One vector is turned by the same rotation once a step. Each row is the vector after some number of steps, and that number follows the row.
The counts run from 0 to 506.
[ 97 147 179 123 113  78 136 106 139 157 141 121 113 159 129 122  86 156
 119  90 163 150 110 113 128 107 105 119 123 116 107  82 140 184  95  80
 172 132 138  84 172  98 149 111 127 144 154 109  76 130 138 145 122 132
  97  73  85 138 144 147 164 124 110 133 143 113 138 164 105 157 152 114
 129] : 92
[161 132 174 111 122  87 114 110 161 124 156  98 181  75 161 117  93 136
 115 149 114 111 133 108 123  79 103 150 152 170  95  93 116 144 147 104
 142 137 172 109 137 104 105  96 144  62  93 115 136 154 158 155 130 118
 106 129 161 140 100  97 168 104 150 154 132 159 103 121 147 143 126 136
 131] : 33
[113 162 146 122 119  94  96 122 157 124 146 133 147 115 126  99  94 115
 108 109 163 133 156 101 156  67 111 134 127 123 125  97 150 148 147 112
 130 100 171  96 141 101 108 136 148 140 140 129  74 130 119 138 127 164
 115  94 129 175 121 105 201 138  64 165 151 113 137 158 114 144 135 156
  90] : 416
[120 182 135 125 140 102 123 122 141 139 137 117 120 105  80 118 133 137
 137 150 151 171 144 129 142  97  99 106 142 176 109 136 131 135 120  85
 146 137 150 152 146  86 130 125 107 162 139 131 110  60 141  99 142 132
  82 111 108 148 137 118 201 140  79 139 155 112 148 151 156  74 105 165
 109] : 286
[148 120  97  70 128 107 124 123 162  97 129 116 102 106  82 146  73 152
 109 116 145 136 140 163 106 131 130  81 129 173  96 150 174 133 110 189
 131 113 140 109 146 170  88 115 166 132  97  63 103 136  89 141 140 131
 110 123 118 118  71 146 128 141 137 103 121 134 158 135 127 111 128 147
 139] : 439
[115 166 129 175 140 110 118 112  77 136  94  65  96 118 107 103 133 112
 107 131 135 127  96  98 130 106 100  82 149 140 106  80 109 164 117  94
 168 119 110 109 152  71 130 112 116 174 176 148 114  95 148 106  82 114
  90 136 156 156 127 131 168 110 121 132 127 119 136 143 123 142 160 148
 101] : 400
[127 160 182 115 105 105 121 135 153 107 180 150 184 105 113 181 139 152
  86 139 162 133 125 138  96 117 124 120 144 181 119  97 138 162 136 130
 132 127 147 107 147  88 144 105  97 117  48 125  97 135 164 177 131 130
 105 115 151 125  96 100 121  90 144 121 118 123 131  97 134 100 138 119
 147] : 357
[144 168 139  86  98 102 102 120 124 138 161  89 148  81 157 162 123 132
 137 138 150 125 112 141  84  97 110 133 177 150 139 119 135 167  96  93
 167 161 134 134 136  96 158  76  97 144  98  91 150  90 137 141 102 115
  77 137  85 117  88 120 157 123 124 160 117 138 131 111 151  93 126  87
 159] : 160
[158 130 166  87 104  86 156 121 178 121 204 138 175 106 138 148 116 157
 125 127 134 144  89 149 124 121  92 126 124 178 136 132 168 148 106  95
 117 135 175  96 118  95 116 123 102 101  87 112 136 121 149 161 117 142
  97 100 162 132 114 108 144  89 130 111 131 124 167 102 146 114 130 151
 166] : 364
[156 125  96 141 121  97  84 122  96 116 127  96 116  86 109 173 118 103
 155 174 108 112 116 130 110 108  96 127 147 126 113 130 126 162 142 108
 147 140 129 142 150  57 102  92  80 181 122 165 147  92 127 138 117 145
  72 100 122 181 103  92 147 154 127 157  99 162 143 121 160 113 111 113
 131] : 272
[176 171 160 133 149  76 119 109 123 122 146 125 118 120 162 116 108 174
 103 128 105 117 134 127 110 106 110 135 119 166  44 109 101 107 100 126
 133 112 136 152 168 100 109 101 141  98 108 150 147 121 127 157 144 125
 127  95 157 141 151  69  89 115 156  95 141 126 146 120 158 154 138 166
 115] : 461
[132 136 122  67 124  95  83 124 182  84 142 131 137 106 123 127  81 137
 115 118 175 124 167 142 134  98 113 118 133 139 135 117 168 133 141 155
 130 135 162  86 123 151 114 140 173 136 102  62  85 135  88 162 168 142
 125 117 116 158  89 130 165 144  78 159 141 137 153 141 128 129 117 147
 115] : 427
[171 188 127 153 120  92 118 104 125 133 160  87 137 117 160  82 136 143
 115 117 125 108 165 128  85  59 117 125 121 173  62  98  99 121 118 152
 134 100 138 104 184 101  98 123 112  86 111 132 108 127 125 138 110  95
 121 125 155  96 106  94 126 127 139 149 130 122 130 133 136 117 131 137
  74] : 20
[146 147 119  90 135 122 125 123 123  86 161  95  85 145 106 139 113 162
 104 118 154 116 108 163  83 156 118  73 115 177  88 119 147 114  90 178
 131  93 107 101 140 152 103 100 132 147  98  68  89 128 112 147 121  98
 133 132 130 112  87 139  96 117 167  94 107 125 168 120 128 116 154 146
 136] : 444
[129 172 120 142 144 110 107 134  92  98 114 106  89  98 109 131 142 151
 112 145 142 153  74 131 137 128  77  71 161 142  94 125 129 134  93 121
 156 115 101 146 121 122 154 118 125 194 156 136 130  62 142 118 152 118
 104 124 150 163 154 109 116 117  93 100 120 132 177 134 136  92 115 173
  95] : 70
[145 157 119 123 115 135 116 102 129 106 153 117 117  99  90 130 165 118
 141 162 181 123  98 138 140 131  54  84 123 162 167 135 172 135 123 108
 129 133 112  99 131  99 110 146  97 188 146  94 119  98 146 115  88 153
  79 117 172 122 123 158 163 138  96 129 109 143 158 102 132  88 142 150
 140] : 498
[154 148 121 138 105 101 130 134 113 113 191 109 157 119 126 140 145 137
 101 120 124 103  73 121 111  88 113 105 125 151  67  91 134 150 139 147
 108  78 118 106 156  97  98 118 103 128 101 175 114 130 145 165 108 128
 118  92 199 131 115 102  83  98 150 107  94 126 167 128 140 115 144 144
  87] : 137
[129 123 137 148 141 123 116 133 119  76 146 106 121 118  94 130 131 148
 100 159 134 117 137 130  87 117 129  95 119 191  74 108 116 126 154 186
  89  85 134 118 161 105  83 119 127 127  80 132  96 133 112 164 115 113
 120 120 184 134  92 108  92 109 177  93 115 142 138 124 156 117 165 150
  84] : 129
[112 150 139 184 117  93  96 141 104 116  73 104  81  87 116 148 111 159
 104 148 126 162 111 114 110 119 112  88 152 147  81 125 105 160 102 141
 160 103 144 137 146 110 148 106 106 184 138 146 111  82 126 107 144 121
  83 117 125 165 125  97 125 133  89 115 135 147 151 146 114 106 100 139
  67] : 75
[171 159 111 121 131 109 148 114 119 117 147 117  75 133 111 124  91 170
 107 114 110 125 128 147 105 123 121  87 102 186  45 153 137  94  95 164
 125  74 127 143 171 142  76 102 142 114 109 117 112 130 114 128 122 128
 111  99 152 114 110 108 100 121 163  79 132 116 160 125 134 121 134 161
 124] : 450
[153 158 118 128 117 110 141 141 114 114 193 117 154 122 118 132 142 134
  98 113 130 107  82 129 113  99 108  96 124 153  67  95 141 135 143 142
  96  79 122 114 159  91 106 121 123 124 103 167 118 127 143 179 115 123
 119  95 205 139 123 106  88  92 154  96 114 113 165 128 147 114 144 165
  95] : 136
[153 157 156  81 126 116 117 116 130 118 157  93 119  76 145 131  94 145
 149 160 130 135 145 143  99 111  94 124 153 175 137 152 133 124 102  85
 141 150 167 152 117 104 141  83 118 135 105  77 135  85 131 113 126 104
  79 140  86 140  99 123 192 140 130 155 160 154 127 122 176  95 106 129
 156] : 164
[142 120 186 122 100  86 120 126 173 118 182 133 182 101 128 171 120 163
 106 154 138 140 121 135  92 131 121 138 134 184 128 111 125 164 129 122
 125 138 175  94 130  89 113 114  82 105  55 122 106 135 156 156 127 135
 108 108 145 134  87  90 136 100 135 124 108 139 133  95 130 113 127 116
 130] : 359
[180 144 163 158 142  76 101 107 124 119 142 103 107 121 153 116 107 187
 109 149  98 114 130 117  94 122 115 140 119 172  39 107  86 122  94 146
 134 108 138 137 164 111  89  99 117 104 107 143 135 129 125 140 128 132
 124  97 148 133 136  71  82 131 159  97 113 140 137 113 139 153 139 136
  95] : 459
[116 162 170 158 112  82 118 137 101 133 116 102 107 124 152 126  95 154
  77  91 148 147 122 122  86 116 118  90 133 134 128  89 114 175  85 110
 166 108 164  96 144  81 169 111 105 175 137 130  83  98 133 133 102 106
 110 118 115 157 119 117 155 118  98 144 152 108 152 137 100 154 120 144
  71] : 84
[149 120 133 128 145  99 149 129 130 106 176 114 140 125 100 117 127 152
 117 136 114 120  90 136 130 113 107  99 115 170  49 102 134 125 154 138
  92  88 129 118 148 104  90 124 135 111 105 156 120 122 138 171 147 117
 125  89 199 148 134 105  91 102 170  85 120 134 164 151 167 116 136 177
  89] : 134
[155 121 141  94 114 104 120 101 129 108 167  93 115  89 166 133 128 159
 172 155 148 123  62 144 116 136  62 122 140 142 138 140 161 150  80  99
 126 155 124 118 122 120 126 127 109 152 146  78 176  96 111 144 105 132
  82 100 135 113 131 142 103 128 131 106 102 170 166 110 158 112 157 112
 151] : 377
[ 93 103 139 161 156  63  82 126 133  86  86 107 100 116 130 114  84 144
 112 127 129 156 120 106 151 118 116 110 130 119 114 100 126 167 127 133
 121 126 165 103 129 105 112 146 157 162 159 131 116 105  72 155 141 143
 118 107 144 198 133  96 129 129  89 111 141 146 161 153 131 169 151 163
  76] : 197
[170 175 128 157 127  88 119  97 140 147 154  89 142 107 153  81 129 148
 119 127 114 118 156 118 101  60 114 133 126 171  45  98  96 135 113 145
 144 107 143 106 183 112  91 122 119  73 116 134 114 134 132 131 123 105
 112 113 161  93 113  89 134 126 136 145 124 124 122 138 133 117 123 140
  76] : 21
[147 166 182 119 110 107 107 115 140 114 150 106 177  75 174 122 110 137
  97 140 136  99 161 112  90  68 119 147 155 171  97  87 111 131 142 125
 132 126 161 121 155  99 125  89 143  79  78 114 121 155 146 173 121 116
 108 138 155 130  95  95 148 102 150 157 144 149  98 119 152 134 130 121
 116] : 31
[125 187 115 146 130 114 105 140  86 101 113 109  88  97 116 142 139 141
 102 134 146 149  80 130 123 121  90  64 157 142 102 124 135 134  93 132
 156 102 101 145 129 109 169 110 118 203 150 136 122  66 132 124 136 114
 102 130 153 160 144 108 112 119  93 108 124 125 173 127 132  94 121 163
  91] : 71
[116 149 137 155 123 150 108 107 131  78 117 123  88  96  98 146 169 128
 163 192 190 131 123 130 127 138  67 102 124 176 139 135 142 129 123 118
 110 107 123 110 142 112  95 148  97 181 137  99 108 108 133 107 113 155
  66 119 155 133 117 133 156 150  91 125 115 164 145 132 136  71 129 128
 114] : 501
[146 115 135 112 103 110 135 114 132 116 161 108 148  76 169 130  86 146
 129 141  77 128  68 112 153  76  96 118 139 148  91 143 156 140 123 125
 121 102 143 139 135 114 102 110 147  92 125 131 161 133 113 155 112 135
  82  86 197 131 119 101 101  88 154  79 120 166 131 116 152 136 180 130
 161] : 254
[148 136 108 128 121 118  62 131 108  87 135  92 107  82 108 144 141 146
 133 178 155 119  82 115 118 146  87 104 156 151 124 141 143 138 108 144
 124 122 111 152 110 119 110 115 106 212 137 116 146  72 112 109 101 155
  96 117 132 144 114 107 119 148  95 103  81 153 157 106 138  90 152 114
 104] : 62
[102 155 176 142 134  87 126 139 100 129 114 109 102 126 127 131 105 160
  85 100 157 156 100 128 101 130 113  82 150 135 106  79 115 167  89 100
 157 120 139 105 142  89 189  99 123 184 140 135  94  92 150 142 135  93
 112 118 115 163 144 124 135 107 111 123 160 115 157 153 122 140 124 157
  77] : 82
[136 141 159 130 110 116 120 112 139  87 174  89 147 103 188 123 123 158
 111 149 117 122  90 111 119 113 111 127 140 178 107 105 122 133  98 140
 118 105 146 104 114 122 100 119 120  91 101  99 131 132 103 155  90 117
 123 132 191 115  94  84  99  79 159  90 100 145 134  92 140 130 193 116
 143] : 248
[122 174 165 136 124 120 125 100 170  86 135 120 123 120 139 146 138 170
 128 161 145 147 155 122 111 116 134 139 123 210  74 113 104 118  90 148
 127 105 147 110 165 140  83 113 125  73  78  83 100 148 118 132 134 137
  96 141 150 101  87  84 130 102 154 100 119 137 126 119 136 101 148 116
 154] : 239
[ 94 155 178 140  84 123 115 117 151  95  92 138  98  82 159 135  82 151
  91 118 180 140 132 110 119 108 104 105 124 149 141 118 156 144  98 141
 135  85 173  84 145 148 135 123 154 142 134  73  88 155 120 126 115 151
  80 113 145 134 102 138 164 125  69 128 154 157 128 143  88 135 126 121
 106] : 305
[118 144 177 115 107  77  93  99 137 136 140 119 110 147 152 117  76 150
 114  99 168 123 172 124 100 101 108 139 110 128 147  87 138 161 100 113
 152 132 161  82 172  94 130 122 123 146 130  89  71 148 104 148 100 140
 109  87  80 133 109 131 169 152  95 162 147 120 123 134 104 170 157 105
 119] : 96
[ 72 145 157 166 145 106  88 119 112  76  81 121  90 124 123 140 129 141
 105 144 176 146  85  84 153 133 108 105 140 130 116  79 127 160 118 125
 127 117 114 107 142 106 132 127 151 190 162 119 109 114 102 146 125 158
 102 108 156 180 145 113 117 106  98  84 124 138 150 145 119 147 181 136
 113] : 192
[117 117 135 150 143 125 111 126 119  79 146  96 125 122  83 135 137 153
 108 170 134 121 125 124  98 127 121  92 125 188  65  98 112 137 159 183
  99  90 116 103 151 108  86 128 124 132  85 122  85 142 108 154 122 107
 118 119 179 126  95 115  85 103 180  90 103 146 138 130 149 109 174 139
  98] : 128
[154 155  98 127 115 113  96 131  69 103 146 110 116  94 123 172 129  97
 136 147 124  97 111 138 107  96  85 110 147 117 125 117 137 148 142 104
 144 126 112 140 153  52 135  91  89 191 118 161 144  95 125 157 105 130
  79 109 146 178 108  88 129 138 138 155 109 156 156 108 162 114 126 118
 147] : 270
